50 stands for zero in the data rows.
Some points, one per row:
[43 46 29 14 42 17 52 80]
[49 18 59 59 63 31 34 50]
[28 73 60 69 30 61 80 21]
[67 54 44 25 61 41 56 89]
[78 57 28 60 48 19 49 86]
[30 56 56 36 24 61 16 23]
[23 35 68 42 43 60 37 16]
[49 59 63 67 53 62 64 39]
[30 38 70 46 50 13 50 60]
[62 54 41 82 44 45 32 41]
[59 61 87 33 46 75 54 00]
[54 20 28 72 19 69 47 51]
[55 36 35 73 66 38 27 83]
[26 64 61 35 26 82 26 06]
[88 70 36 33 50 30 48 67]
[57 63 38 58 71 40 51 61]
12 more points follow, each with its number after it:
[54 41 17 73 53 27 43 64] 0
[86 21 32 49 59 15 46 99] 1
[51 56 40 46 63 37 43 80] 2
[44 71 82 46 54 72 58 21] 3
[67 57 61 59 39 56 58 14] 4
[97 20 49 59 57 23 57 81] 5
[45 82 43 76 48 83 56 29] 6
[33 65 58 38 19 98 42 28] 7
[43 44 74 38 34 47 34 37] 8
[61 57 59 20 61 11 62 83] 9
[26 67 49 68 48 61 23 27] 10
[68 58 57 32 65 50 51 60] 11
Which of these numbered points is nearest to each point below, looking only along the 3 directions in which the first points spread most? Its number follows each.
[65 53 39 20 77 69 63 49] > 11
[58 78 51 33 06 43 57 78] > 11
[61 25 19 68 62 30 49 57] > 0
[50 77 85 44 44 38 60 18] > 3
[55 52 39 37 73 44 40 74] > 2
[41 54 78 50 51 68 48 08] > 7
[49 65 57 78 40 74 55 14] > 6
[47 88 70 73 21 63 70 32] > 6
[40 79 69 64 42 45 45 31] > 4
[35 81 72 46 45 67 53 22] > 3
[53 63 46 17 48 56 59 67] > 11
[87 16 26 47 53 51 59 99] > 5
[59 32 30 43 42 32 78 68] > 2
[62 37 46 84 58 21 29 67] > 0
[64 36 52 96 74 30 46 47] > 0
[55 60 61 54 55 71 47 50] > 4
[77 50 58 85 99 00 62 74] > 5
[72 47 43 17 50 62 62 69] > 11
[74 53 16 48 75 39 26 88] > 5
[55 29 16 64 65 55 34 92] > 0
[54 41 68 53 53 79 63 34] > 4
[30 45 24 03 24 51 37 46] > 8
[57 61 64 30 36 68 52 21] > 3
[71 55 56 39 75 46 39 38] > 11
[33 47 08 57 46 39 64 98] > 5
[66 77 56 50 46 48 57 74] > 11
[36 40 63 39 36 43 61 49] > 8
[42 47 69 33 57 52 44 50] > 8
[00 56 69 40 13 69 47 00] > 7
[54 69 64 65 76 77 37 53] > 4
[26 46 35 69 33 28 33 61] > 0
